One turn moves every row onto another: examples first, then more rows asked:
tuki: 0.741,-0.320,0.700,-2.113,0.985,0.633,2.495,-1.707,4.267,-0.809,-2.723,-1.767,-1.630,-2.833,0.008,-1.521,0.155,-0.927,-0.747,0.166,1.251,0.980,1.130,-1.314,-0.192,1.227,0.238,-0.338,-0.177,-0.259,-1.108
Mun: 0.150,-2.093,1.808,1.699,-5.102,-0.876,-1.756,2.238,-1.286,2.500,1.732,1.764,3.581,0.556,3.440,0.212,0.146,-1.676,2.993,0.885,-0.402,2.171,0.142,-1.965,0.727,-1.031,-1.666,1.468,-4.220,1.424,-0.285
kel: 0.992,-2.049,0.888,-2.470,-1.779,-1.588,5.813,-0.110,0.589,-1.005,-0.239,5.042,0.573,-2.815,0.607,-2.785,-3.671,-3.162,1.528,0.626,2.574,-0.690,1.178,-2.831,-0.119,-0.718,-0.826,-2.826,0.031,1.790,-2.949
tubo: -1.534,-0.620,0.800,1.230,-3.489,-0.722,0.106,2.414,-0.329,0.077,1.301,2.520,5.099,0.141,4.396,0.205,-1.415,-1.327,1.535,1.964,0.787,3.307,-0.349,-1.595,1.376,-2.263,-2.106,1.990,-5.309,3.590,0.287
zab: 1.657,-1.661,0.572,-2.534,1.498,-0.679,2.181,-0.717,4.606,-1.689,-1.890,0.512,-0.781,-4.372,1.358,-2.165,-1.471,0.004,-0.767,-0.109,0.196,0.458,-1.037,-1.560,-2.311,0.594,0.346,-3.844,-0.997,-0.855,-2.550
Nadub: 0.956,-1.648,1.289,-1.780,-1.566,-1.053,6.290,1.753,0.826,-1.681,-0.849,2.993,-0.055,-0.184,1.206,-1.087,-3.301,-3.506,1.182,-1.448,2.035,-1.086,2.624,-1.749,1.047,-0.471,-1.537,-0.437,2.216,1.596,-3.188
mapu: 3.214,-3.053,0.270,-2.379,1.233,-2.531,3.701,4.838,2.937,-3.555,-1.054,0.268,0.538,-1.372,1.600,-1.908,0.136,0.178,0.983,-1.200,-0.694,0.958,-0.264,0.413,-0.065,-0.728,-0.886,-2.038,3.175,0.472,2.403
teg: 0.164,-2.804,0.295,-2.330,0.867,-0.911,3.535,0.217,3.680,-0.463,-2.828,-0.635,-2.055,-2.441,-1.554,-1.934,0.615,-3.251,0.494,0.455,0.467,0.308,-0.477,-1.091,-0.131,2.320,-0.575,-0.425,-0.799,1.531,-0.837
sov: 1.534,-1.535,1.428,-2.331,0.616,-0.124,6.072,1.013,0.282,-0.972,-1.102,1.156,-0.259,0.183,2.125,0.237,-2.357,-1.498,0.294,-0.671,1.636,-0.346,3.854,-1.684,0.097,-1.538,0.456,-0.672,4.585,1.992,-2.268
luda: -1.217,-3.350,0.356,0.401,-0.575,-1.425,0.594,3.866,-1.026,1.315,0.692,1.100,4.351,0.944,3.738,1.015,0.982,-0.755,1.750,2.994,-0.992,3.955,-1.082,-1.062,0.456,-2.024,-0.564,1.402,-3.484,5.839,2.397
gef: 0.846,-0.816,1.975,1.682,-4.614,-0.317,-2.362,1.649,-1.087,2.133,1.839,0.977,3.970,0.380,4.628,0.524,0.109,-0.044,2.252,0.705,-0.091,2.880,1.199,-1.893,0.490,-1.900,-0.954,1.476,-3.345,0.451,0.090
muzu: 3.486,-0.376,0.470,-2.291,-1.514,-2.103,3.093,1.368,2.662,-3.708,0.358,3.553,2.168,-4.066,2.477,-3.873,-2.629,0.730,0.832,-0.508,1.608,1.025,0.181,-1.315,-0.423,-1.914,-0.979,-3.927,0.552,-1.560,0.585
zem: 1.939,-1.992,1.068,-3.376,1.507,-0.290,5.639,-1.083,-0.172,0.222,-0.642,2.347,0.206,-2.049,1.957,-0.856,-2.234,-0.176,0.326,1.455,1.814,0.461,3.079,-2.610,-1.508,-2.151,2.141,-3.177,3.361,2.511,-1.403
beg: 1.930,-0.992,1.773,0.122,-0.794,-1.936,1.260,3.035,4.001,-2.567,0.619,2.246,1.540,-1.598,3.955,-3.635,-4.296,-0.128,0.145,0.470,0.260,-0.121,-0.641,-0.884,0.015,-1.465,-3.459,-3.043,3.184,-2.305,-0.411
Popi: 2.003,-4.312,1.347,-0.758,2.320,-2.590,2.429,4.620,2.541,-0.975,-0.018,1.429,0.764,-0.238,3.304,-2.512,-2.247,-0.335,0.666,1.550,-1.336,0.144,-1.215,-0.399,-0.920,-1.362,-1.941,-3.502,5.311,0.789,1.353
kudok: -1.931,1.158,0.480,1.393,-2.463,-0.100,-1.543,1.305,-0.013,1.352,2.018,1.070,5.201,0.388,4.375,0.055,-1.780,1.435,1.385,1.803,0.592,3.177,1.225,-0.069,1.668,-2.734,-1.917,0.820,-3.256,3.326,0.006
nisi: -0.950,-0.111,1.012,0.751,-0.695,0.557,-0.735,0.788,-0.459,1.403,0.604,-0.132,4.627,0.288,5.256,1.657,0.037,1.307,0.202,2.882,0.329,4.520,1.090,-1.621,0.353,-3.129,0.329,1.870,-3.257,3.696,1.219
zape: 0.961,-3.779,-0.061,-3.098,0.837,-1.983,3.626,0.149,2.614,-0.293,-1.624,2.172,-0.753,-4.187,-1.484,-3.480,-0.025,-2.453,1.302,1.870,0.564,0.639,-1.778,-1.858,-1.170,1.388,0.133,-3.326,-1.617,2.024,0.149
Movo: -2.569,-1.895,-0.074,1.196,-2.056,-1.599,-0.713,3.420,-0.193,1.822,1.584,1.710,4.604,0.656,2.528,-0.515,-0.464,-0.730,2.693,2.188,-0.680,2.527,-1.016,0.408,1.647,-1.385,-2.589,0.499,-4.234,5.434,0.844
Tusi: 3.361,-3.359,0.689,-2.822,2.000,-2.286,4.080,3.189,2.389,-2.759,-0.551,2.196,0.760,-2.499,3.153,-1.439,-2.090,0.722,0.131,-1.149,-0.600,0.299,-0.425,-0.898,-2.333,-1.615,0.293,-4.957,2.812,0.593,-1.036
Lupeb: -2.649,-0.003,0.308,1.614,-3.028,-0.723,-1.145,1.764,0.121,1.677,1.732,1.614,4.813,0.260,2.945,-0.570,-1.486,-0.255,2.009,1.921,0.417,2.476,0.010,-0.093,2.008,-1.553,-2.667,0.961,-4.689,4.242,-0.340
demid: -0.538,-4.133,1.069,-0.517,1.834,-1.644,1.228,1.243,4.557,0.889,-1.701,0.394,-1.476,-1.992,-0.003,-3.429,-0.992,-2.887,0.357,2.840,-0.827,-0.262,-2.884,-1.247,-0.838,1.978,-2.264,-2.294,0.678,0.799,-0.372
mig: -2.138,-1.380,0.232,0.653,0.247,-0.296,-0.776,1.858,-0.917,3.106,1.175,-0.274,4.238,1.315,3.550,1.088,0.300,1.539,1.545,2.945,-0.741,3.335,1.008,0.188,0.748,-2.494,-0.248,0.577,-1.735,5.920,1.258
fota: 3.363,-4.020,0.124,-3.211,1.585,-2.903,4.476,3.220,1.204,-2.075,-0.331,2.736,1.124,-2.684,1.424,-2.573,-0.501,0.461,1.525,0.798,-0.293,1.081,-0.498,-0.897,-1.408,-1.711,0.622,-4.578,2.777,1.800,2.354
nozov: 3.092,-2.219,0.726,-2.210,0.037,-2.426,3.809,2.968,3.038,-3.578,-0.146,3.161,1.149,-3.152,2.944,-2.474,-3.271,-0.127,0.375,-1.698,-0.004,-0.113,-0.752,-1.130,-1.596,-1.184,-1.042,-4.575,1.081,-0.617,-2.036
molis: -2.326,-2.520,0.024,0.786,-0.532,-1.304,-0.113,3.559,-1.250,2.631,1.557,1.062,4.365,1.559,2.859,0.407,-0.005,0.096,2.431,2.622,-0.944,2.800,-0.153,0.425,1.174,-2.021,-1.332,0.330,-2.156,6.536,1.456
dutop: -1.967,-2.539,0.530,0.849,-2.288,-1.130,0.624,3.055,-0.518,1.156,0.634,2.197,4.420,0.434,3.251,0.348,-0.185,-2.159,1.858,2.735,-0.150,3.435,-1.392,-1.417,0.994,-1.255,-1.722,1.985,-5.378,5.161,0.901
Palen: 0.286,-0.779,1.536,-0.391,1.801,0.262,-0.325,-1.376,5.166,0.398,-1.532,-1.275,-0.960,-2.693,2.150,-2.748,-1.810,0.014,-1.238,2.673,0.379,0.695,-0.582,-1.556,-1.047,0.566,-1.233,-2.083,1.593,-1.652,-0.719
Zuros: 0.154,-3.737,1.590,1.293,-3.779,-1.443,-1.352,3.302,-1.614,3.001,1.358,1.403,3.185,0.840,2.861,0.381,1.316,-2.011,3.347,1.397,-1.339,2.383,-0.577,-1.602,0.387,-0.660,-1.219,1.164,-3.806,2.773,0.806
lon: -1.652,0.433,0.340,0.991,-0.642,0.095,-1.879,1.238,-0.090,2.042,1.446,-0.324,4.875,0.631,4.398,0.580,-0.478,2.561,0.992,2.390,-0.121,3.741,1.380,0.229,0.988,-2.930,-0.719,0.480,-2.268,3.923,1.263
Febi: 1.005,-3.128,1.014,-2.597,0.517,-1.228,5.473,0.534,1.709,-0.737,-1.008,3.364,-0.533,-2.370,1.379,-1.128,-3.540,-2.664,0.497,-0.320,0.854,-1.088,0.378,-2.316,-1.698,-0.020,-0.149,-3.455,0.841,1.924,-4.903
noveg: 3.284,-0.611,0.567,-1.670,-0.942,-2.017,2.687,3.648,3.979,-4.627,-0.694,0.883,1.263,-2.287,2.253,-2.801,-1.377,0.165,0.620,-2.212,0.475,0.845,0.077,0.125,0.543,-0.861,-1.996,-1.770,1.511,-1.854,1.195
pok: 0.560,-4.167,1.613,0.918,-2.466,-1.295,-1.095,3.459,-2.259,3.302,1.409,0.671,3.227,1.474,3.416,1.252,1.813,-0.860,3.130,1.623,-1.683,2.714,0.213,-1.457,-0.313,-1.420,-0.093,0.936,-1.930,3.352,1.508
Tob: 0.785,-1.163,2.047,1.321,-3.017,0.179,-2.598,1.035,-1.243,2.860,1.431,-0.435,3.598,0.651,4.698,1.267,1.017,1.016,1.945,1.287,-0.663,3.299,1.494,-1.655,-0.103,-2.156,0.263,1.235,-2.261,1.006,0.814
buta: -0.732,-2.464,2.072,-0.101,-0.842,-0.972,3.673,0.712,2.050,0.642,-0.201,3.348,-0.273,-0.402,1.867,-2.629,-4.994,-4.094,0.645,1.670,1.291,-1.695,0.338,-2.427,0.213,0.093,-3.002,-1.585,2.397,1.016,-3.901
Ligat: 0.166,-2.248,2.403,-0.780,2.111,0.157,3.372,-0.317,1.331,1.827,-0.587,0.927,-0.653,0.289,3.210,-0.852,-3.605,-1.236,-0.580,2.590,0.822,-0.524,2.074,-2.272,-1.044,-1.346,-0.304,-2.089,5.408,1.471,-2.629
Sosu: 1.467,-2.057,1.267,-2.838,1.603,-0.274,4.891,-0.654,1.500,-0.497,-1.141,2.132,-0.547,-2.280,2.608,-0.434,-3.343,-0.715,-0.527,-0.229,0.986,-0.528,1.642,-2.437,-2.224,-1.058,1.091,-3.596,2.049,1.292,-4.508
Goba: 1.376,-3.864,0.317,-2.955,2.368,-1.511,3.073,0.718,3.933,-0.915,-2.110,0.741,-1.251,-3.828,0.401,-2.040,-0.578,-1.103,-0.039,0.404,-0.675,0.302,-1.991,-1.263,-2.518,1.206,0.383,-4.153,-0.523,1.039,-1.836
mimu: -0.873,0.660,0.924,1.140,-2.648,0.058,-1.043,1.379,0.298,0.188,1.235,1.081,5.394,-0.321,5.347,0.586,-0.991,0.796,0.537,2.087,0.776,4.257,0.392,-1.411,0.888,-2.894,-1.179,1.938,-4.603,2.414,0.998
Lapos: 0.704,-2.800,1.991,0.992,-1.987,-0.311,-1.517,1.897,-2.194,3.667,1.225,-0.301,3.154,1.328,4.299,1.856,1.680,0.353,2.219,1.877,-1.133,3.081,1.546,-1.656,-0.510,-1.977,0.737,1.077,-1.444,2.577,1.194
sif: -0.949,-1.963,0.782,0.387,0.089,-0.259,0.504,2.609,-1.404,1.777,0.617,0.360,4.563,1.273,4.880,1.958,0.532,0.694,0.921,3.127,-0.336,4.234,0.638,-1.294,0.074,-3.117,0.569,1.539,-2.082,5.369,1.970
kibi: 1.754,-0.284,0.583,-2.925,1.097,0.070,2.132,-2.849,3.357,-0.725,-1.639,0.385,-0.239,-4.700,0.842,-2.673,-0.651,0.848,-0.496,1.633,1.695,1.637,0.803,-2.084,-1.557,-0.374,1.408,-3.050,-0.428,-0.502,-0.119

molis turns into mig
zem turns into kibi
Now find these:
tubo turns into dutop
demid turns into Popi
gef turns into Mun
zab turns into nozov
teg turns into mapu

